runs of hidden systems:
K620, seq 1 (8 x 22):
[[-2,32,-1,-16,7,-14,6,3,-3,4,-1,-26,-47,-48,21,17,12,7,6,-40,-1,6],
[13,-8,14,-24,-44,3,-22,0,23,-17,9,-27,10,-3,-3,-32,-31,14,-23,25,19,-14],
[27,-19,-4,5,28,11,4,-15,-11,13,-7,39,32,31,-2,17,13,-27,-2,35,3,-7],
[-19,19,-23,15,3,-11,17,25,-18,25,0,10,-7,-28,-21,11,20,0,13,-50,-12,20],
[-30,3,11,6,-25,-7,-9,-1,42,-25,0,-30,-17,22,8,-37,-16,12,0,1,12,-3],
[32,-8,13,-24,31,22,-1,-33,-14,-1,-13,-1,3,7,35,27,14,-24,-4,34,0,-23],
[8,10,-24,-4,-17,-4,-3,16,-29,34,10,10,3,-58,-32,2,-6,8,-3,-23,-8,14],
[-22,-7,5,26,-17,-22,-2,9,49,-17,9,9,2,48,-18,-36,-19,10,-7,11,25,10]]
K728, seq 2 (8 x 22):
[[-2,4,-37,10,-29,-23,-15,28,37,10,8,26,-1,3,-65,-26,-21,-6,-29,4,46,14],
[3,19,6,-15,-2,-5,21,2,32,8,-22,5,21,46,17,8,60,-50,-14,-39,13,-17],
[-24,19,-23,-33,-3,30,-11,-17,-35,31,-23,-38,-9,-62,11,6,15,-15,12,-18,-14,-11],
[-10,-3,-21,-1,-30,-4,-39,-12,42,-8,3,-22,-33,-6,-27,-39,-41,2,-23,29,38,0],
[53,13,9,-20,10,-13,12,-17,23,14,-7,38,21,31,13,21,37,-44,-30,-1,38,-15],
[-17,20,-25,-20,-22,14,8,19,-39,41,-9,-4,29,-59,-25,2,23,-8,7,-36,-14,1],
[-49,-8,-25,14,-33,5,-26,-2,53,-13,-13,-35,-24,32,-25,-49,-20,-15,-10,5,13,-2],
[40,19,9,-24,42,-1,5,-42,16,8,-22,17,-19,17,41,37,36,-47,-16,9,31,-17]]
K728, seq 3 (8 x 22):
[[7,52,-3,-58,14,-21,24,47,-10,-12,-8,5,-1,-40,12,39,38,-5,-6,-9,48,-21],
[-38,8,17,-20,-62,14,-12,-15,14,18,-9,-33,48,-20,-5,-63,-12,21,0,0,17,-9],
[22,-20,-19,27,11,16,-22,-68,30,37,-16,15,-16,40,-4,-8,5,-51,-19,6,2,8],
[28,26,-37,-21,16,-13,6,32,-22,12,4,13,-32,-53,-18,47,22,-20,-14,-32,1,3],
[-36,12,-2,-28,-55,1,-6,44,27,-29,-4,-40,19,-2,-18,-40,-9,10,-11,3,19,-21],
[0,-5,10,-4,20,23,-5,-65,21,24,-27,10,16,47,27,-9,20,-38,-3,31,25,-15],
[18,24,-28,-7,10,-5,-4,-14,-35,51,2,17,-25,-72,-17,24,2,-1,-2,-29,4,22],
[-9,-7,-12,-6,-60,-14,-15,43,44,-29,15,-33,-7,13,-36,-39,-19,1,-31,-14,3,-4]]
K257, seq 4 (8 x 22):
[[-51,6,-1,16,3,-15,29,49,5,-24,-4,-2,10,31,-9,-6,19,12,25,-17,-8,-2],
[-13,-15,35,10,12,12,3,-35,0,-13,-6,-22,-3,21,43,-11,-11,21,26,19,-14,-2],
[30,-3,4,3,12,-6,-7,-15,-27,15,17,4,-23,-44,5,8,-29,31,3,5,-10,19],
[16,-4,-5,13,-8,-27,12,45,4,-11,22,31,15,7,-34,1,-13,18,-9,-2,9,11],
[-7,-17,5,8,27,8,20,13,-12,-15,-9,13,25,43,11,14,22,-12,17,14,-22,-10],
[-35,0,-4,12,14,11,0,-11,-26,10,-5,-19,-21,-25,13,2,-7,22,30,-10,-28,12],
[3,2,17,16,-10,-28,-2,1,24,-14,22,2,-23,1,-1,-18,-31,34,-3,5,17,17],
[43,-11,22,-11,20,-5,13,4,-15,-12,7,19,20,15,18,26,6,0,-2,21,-3,-9]]
K85, seq 5 (8 x 22):
[[3,-24,18,-32,-38,23,0,37,0,-37,-4,-18,64,32,-6,-20,-1,0,-10,47,-4,-37],
[-14,-22,-19,35,29,30,-4,-55,-25,51,-21,30,22,15,-7,-2,5,-23,23,15,-18,13],
[-11,30,-8,24,20,-38,16,4,11,12,7,11,-50,-17,-1,12,8,15,10,-49,10,29],
[13,2,25,-31,-23,-6,-2,21,27,-50,9,-39,-8,7,24,-6,-7,11,-17,9,5,-23],
[11,-24,-11,-15,-7,38,-18,-20,-32,17,-9,-5,27,-15,-6,-2,-9,-8,0,37,-19,-13],
[-13,4,-22,35,14,-22,10,7,-6,28,6,40,2,-1,-33,-2,-1,8,11,-16,8,28],
[8,11,25,0,5,-22,15,0,31,-25,0,-6,-12,35,27,3,15,0,-4,-13,11,-2],
[-1,-3,3,-25,-9,26,-9,-12,-19,1,-12,-41,-2,-24,22,5,6,-7,2,3,-27,-18]]
K190, seq 6 (8 x 22):
[[66,-14,1,15,-26,-34,1,21,25,0,33,33,10,15,-34,-4,-12,-3,-42,-18,2,16],
[1,-11,-1,2,12,7,33,34,-16,-13,-12,9,31,45,1,25,50,-33,7,-28,-41,-13],
[-70,13,-21,2,20,21,1,-9,-23,12,-27,-20,-14,-20,7,-2,11,4,40,1,-1,-1],
[-9,12,14,3,-6,-15,-21,-32,32,-4,6,-14,-35,-11,14,-28,-38,30,-2,23,40,10],
[73,-8,27,-20,-9,-9,1,-5,2,-4,17,10,13,-3,15,15,-3,-3,-31,5,-2,-7],
[1,-12,-26,3,-14,10,9,39,-25,11,0,7,28,-6,-36,8,17,-17,-3,-21,-32,2],
[-55,-3,-13,33,16,1,6,-1,17,-3,-13,3,-6,39,-8,-12,5,-3,24,5,6,6],
[5,21,20,-15,28,-4,2,-35,2,0,-8,-9,-26,-13,42,14,3,6,10,11,22,-4]]
K257, seq 7 (8 x 22):
[[42,-7,47,-20,17,29,2,-71,-35,32,-8,-8,21,-24,65,12,4,7,11,17,-20,-8],
[18,-7,-35,20,-35,-11,-15,21,-22,34,27,11,-13,-61,-59,-8,-31,15,-16,-36,-21,33],
[2,-14,-8,19,9,-25,11,41,52,-46,4,29,0,86,-26,0,9,-23,-19,22,26,-8],
[-15,6,16,-33,46,39,19,-17,-48,0,-33,-24,9,-10,60,40,44,-15,36,11,-26,-29],
[-45,13,-8,15,-47,-9,-19,-3,-3,31,14,-29,-14,-63,-29,-51,-42,52,12,-32,-2,31],
[57,-20,24,21,7,-31,-3,-18,62,-23,21,39,-6,75,2,-8,-17,-7,-35,35,39,4],
[36,5,-7,-39,42,28,22,13,-71,10,-17,2,15,-38,30,72,49,-32,10,-6,-44,-26],
[-84,6,-36,25,-59,-4,-9,47,5,6,7,-25,4,-32,-63,-57,-28,33,16,-33,-7,21]]
K105, seq 8 (8 x 22):
[[37,-12,15,24,-14,-26,21,39,12,-34,26,-20,-25,26,6,18,14,-1,-16,-73,-65,12],
[-29,-20,3,-25,15,36,-1,25,-9,-55,-19,-48,-4,25,26,15,9,-13,20,41,-25,-41],
[-40,7,-7,3,28,12,-2,-16,-35,22,-9,23,14,-35,-5,-6,-23,36,39,50,31,9],
[31,5,33,27,-18,-37,16,-6,9,18,31,32,17,-3,-3,-17,-18,41,-6,-26,10,32],
[45,-21,20,-5,-5,8,14,10,-4,-18,4,-14,16,30,23,21,24,-23,-14,-26,-51,-12],
[-32,-15,-33,0,15,28,-4,24,-34,-16,-12,-19,-16,-10,-12,16,-3,-6,19,18,-33,-10],
[-35,3,8,21,9,-15,3,0,11,-8,5,10,-6,4,-3,-22,-29,43,24,28,31,13],
[33,9,43,-6,8,-12,23,-24,-2,16,4,18,28,4,35,7,13,9,1,-7,8,2]]
K190, seq 9 (8 x 22):
[[26,-12,28,12,-35,-7,-9,-19,18,-5,18,-35,-15,-5,17,-21,-14,17,-15,-38,-36,11],
[28,-36,-3,-1,14,17,-5,18,-23,-32,7,-8,-5,15,4,26,-11,-3,1,26,-46,-13],
[-22,6,-15,7,22,-9,16,35,-30,0,1,31,12,-17,-22,13,-3,24,27,17,12,8],
[-23,13,26,24,-10,-20,15,-14,15,14,3,8,12,10,10,-26,-4,29,16,-21,16,20],
[29,-10,24,4,4,6,-2,-36,-4,6,0,-18,-16,-3,36,8,0,1,1,-17,-37,3],
[8,-12,-19,-3,-2,3,-8,32,-24,-16,11,-12,-20,-32,-16,15,-18,15,-1,5,-26,0],
[-18,-9,7,18,0,-14,12,25,7,-17,7,18,19,30,-11,-11,-11,24,13,24,12,3],
[13,6,25,6,24,-3,19,-28,-17,23,-3,17,14,-1,29,10,16,7,17,-8,-2,6]]
K620, seq 10 (8 x 22):
[[-6,-6,28,12,-27,-11,25,41,-20,-13,20,-8,33,-5,-2,-12,-2,41,15,-35,-41,11],
[-11,-40,15,31,4,13,-6,-5,0,-28,4,-21,-7,35,12,-13,-25,19,19,22,-45,2],
[19,-9,4,-2,48,1,8,5,-36,-19,6,7,-28,-20,23,44,-6,19,23,22,-23,-1],
[1,1,15,-2,-20,-16,9,37,-23,-10,23,-3,12,-39,-8,-7,-26,57,12,-5,-6,11],
[6,-32,30,27,-2,-4,10,-3,7,-22,13,8,24,46,9,-16,-19,24,11,25,-20,4],
[15,-15,2,13,40,7,17,10,-39,-7,3,7,-7,0,19,41,14,2,19,-10,-50,2],
[-23,-1,-4,6,-17,-9,-4,32,-15,-19,18,-24,-21,-37,-11,-10,-30,46,14,-8,-18,11],
[9,-20,35,7,10,-4,3,-6,11,-30,9,6,11,37,23,-9,-24,29,10,49,12,-6]]
K85, seq 11 (8 x 22):
[[14,-2,11,15,-3,-31,3,17,37,-27,16,10,-18,32,-7,-7,-15,11,-12,8,22,7],
[29,-4,17,-32,10,21,6,-18,-20,-1,-14,-12,16,-4,34,20,21,-18,0,13,-13,-24],
[-43,2,-28,15,-15,8,-1,20,-23,24,-2,-4,7,-27,-33,-14,-4,12,17,-20,-15,14],
[8,-9,10,24,8,-23,-2,-6,41,-21,11,15,-22,44,-2,-14,-20,7,-9,17,24,9],
[36,8,20,-36,18,16,7,-23,-26,9,-11,-12,6,-25,42,32,26,-14,-2,0,-12,-18],
[-43,3,-29,12,-30,1,1,38,-14,11,4,-9,12,-29,-42,-22,-7,17,13,-24,-13,13],
[16,-20,13,26,10,-17,-7,-16,46,-23,9,17,-13,60,3,-11,-20,-4,-13,36,21,2],
[32,13,11,-36,28,20,11,-27,-39,24,-15,-7,3,-38,43,40,34,-16,9,-9,-14,-16]]
K105, seq 12 (8 x 22):
[[-38,-18,-27,4,40,37,-24,-33,-27,11,-21,6,-11,-13,-5,1,-28,6,33,77,17,-2],
[8,29,11,21,15,-48,20,1,1,23,21,48,-8,-26,-8,0,-14,46,7,-14,44,36],
[39,-2,39,-15,-39,-12,18,15,15,-10,12,-13,33,22,16,-10,21,-5,-25,-43,-30,-10],
[-5,-32,-25,-3,10,42,-13,-7,-25,-3,-18,-20,-1,12,-2,15,8,-34,4,19,-49,-18],
[-39,5,-24,20,28,-10,-6,12,-8,-5,2,10,-35,-15,-19,0,-24,26,25,20,21,17],
[6,19,39,-6,-8,-26,19,-1,22,-8,8,9,18,11,24,-15,2,26,1,-3,33,2],
[33,-10,12,-18,-12,21,4,-16,-23,21,-6,-7,30,-10,14,8,17,-17,-8,-11,-31,-10],
[-5,-22,-30,20,-3,6,-15,17,-13,-3,7,-5,-22,-6,-33,0,-21,0,-1,1,-30,11]]

runs to name:
seq 13 (2 x 22):
[[5,-15,-4,15,-36,5,-5,6,-14,18,13,-19,5,-26,-17,-17,-14,13,-1,-36,-43,17],
[10,-27,6,19,12,0,-9,-4,25,-34,6,-4,-23,45,8,0,-16,-2,-3,26,-11,-4]]

K105
seq 14 (2 x 22):
[[-56,26,25,21,4,-26,9,-7,22,-15,4,-24,-39,-6,28,-28,-20,53,32,-15,19,18],
[61,-19,53,0,0,1,-5,-49,12,-8,14,-15,-7,12,53,1,-15,15,-14,3,-23,0]]

K728
seq 15 (2 x 22):
[[-11,-3,-35,-15,-8,7,-7,37,13,-15,-8,0,3,16,-34,1,9,-30,-15,17,15,-16],
[-36,15,-4,-13,14,16,4,-19,7,11,-29,-6,9,13,16,-5,25,-20,15,11,22,-16]]

K257
seq 16 (2 x 22):
[[-8,-1,-18,20,30,-3,-20,-38,27,1,-7,4,-54,13,-1,-2,-16,-12,0,25,27,9],
[13,40,4,-31,6,-22,13,10,6,3,-2,7,-13,-31,11,18,19,-1,-8,-13,41,-6]]

K105
seq 17 (2 x 22):
[[29,14,29,-24,-45,-2,1,-28,5,39,7,-1,44,-27,6,-30,1,9,-22,-19,17,1],
[26,-27,-22,28,-14,1,-14,-15,21,18,0,17,1,39,-32,-12,-1,-37,-28,-14,-21,10]]

K620
seq 18 (2 x 22):
[[-19,17,-2,-37,-3,-2,12,39,11,-28,-12,2,30,15,-2,-1,16,-6,0,38,49,-31],
[-21,6,-6,9,-12,15,0,-35,-9,56,-17,16,40,-7,-12,-25,10,-9,11,-7,10,8]]

K105
seq 19 (2 x 22):
[[70,-6,20,-14,-19,-15,-3,-14,35,-4,9,7,5,27,7,2,11,-30,-46,-10,7,-7],
[3,-8,-41,-11,-9,21,-2,35,-20,7,-10,3,18,0,-36,16,29,-48,-16,-11,-23,-15]]

K620
seq 20 (2 x 22):
[[16,5,-40,14,7,-26,-18,11,38,1,4,23,-47,10,-38,5,-9,-27,-31,1,35,10],
[15,31,11,-41,-13,-12,23,32,11,-5,-9,-3,22,-3,12,14,47,-22,-15,-30,20,-20]]

K728
seq 21 (2 x 22):
[[-52,2,-22,-20,30,33,-2,3,-20,-13,-31,-21,-1,0,10,12,14,-13,30,42,7,-26],
[-15,24,-6,-10,-3,-10,-17,-28,12,24,-1,9,-8,-32,-7,-23,-26,21,3,31,62,11]]

K190
seq 22 (2 x 22):
[[7,23,1,-6,22,-5,5,-25,-15,24,-5,-6,-34,-40,23,22,12,2,11,-29,-3,8],
[9,2,6,-8,-46,-19,-3,30,20,-14,20,-15,4,-9,-20,-25,-14,18,-20,-21,4,1]]

K257
seq 23 (2 x 22):
[[-6,25,-3,-20,16,-13,3,-1,11,-4,-6,5,-19,-14,9,6,1,5,0,19,48,-7],
[20,7,15,-21,-33,-5,-2,-7,13,13,1,-7,24,-11,1,-19,3,0,-16,-10,15,-4]]

K190
seq 24 (2 x 22):
[[4,15,24,42,13,-40,17,-31,29,17,12,22,-26,21,19,-6,2,19,8,-41,12,34],
[26,0,25,-19,-8,5,9,4,-14,-22,4,-48,-18,-18,42,23,12,4,-1,-35,-50,-10]]

K190
seq 25 (2 x 22):
[[3,-19,-10,0,6,29,7,7,-41,12,-9,2,28,-3,-3,16,17,-15,10,-1,-46,-7],
[-35,0,-19,33,4,-9,-6,1,2,4,6,0,-32,-12,-18,-15,-28,28,18,-3,1,24]]

K620
seq 26 (2 x 22):
[[25,-3,-7,-41,-20,18,-25,-24,18,13,-12,-3,24,-4,-7,-13,-4,-30,-30,48,44,-24],
[0,19,-30,-14,0,11,-1,-23,-5,55,-23,22,17,-17,-16,4,32,-46,-10,-15,22,-2]]

K257
seq 27 (2 x 22):
[[19,-2,-2,-34,7,23,-2,-7,-56,29,-5,24,48,-54,-8,13,-10,13,8,54,17,-13],
[-7,2,-23,45,-28,-29,-2,0,23,43,14,39,8,4,-57,-37,-14,6,-12,-36,12,39]]

K190
seq 28 (2 x 22):
[[-50,4,-13,12,37,16,-3,-26,-2,5,-24,-1,-16,12,11,-5,-2,-1,32,36,19,-3],
[18,24,17,3,8,-27,1,-23,11,13,13,6,-32,-29,18,2,-14,26,-1,-12,24,18]]

K728
seq 29 (2 x 22):
[[-25,1,25,7,-14,-2,14,-1,7,5,-2,9,43,20,7,-29,-1,22,18,13,17,0],
[23,-9,17,14,11,7,7,-40,-18,28,-1,7,9,0,21,7,7,0,8,-16,-29,11]]

K105
seq 30 (2 x 22):
[[-63,-14,-32,43,21,14,-7,-25,-2,37,-17,41,22,23,-40,-34,-19,5,31,49,37,21],
[3,36,24,17,44,-38,27,-36,15,20,-6,24,-33,14,47,24,34,1,13,-44,24,20]]

K620
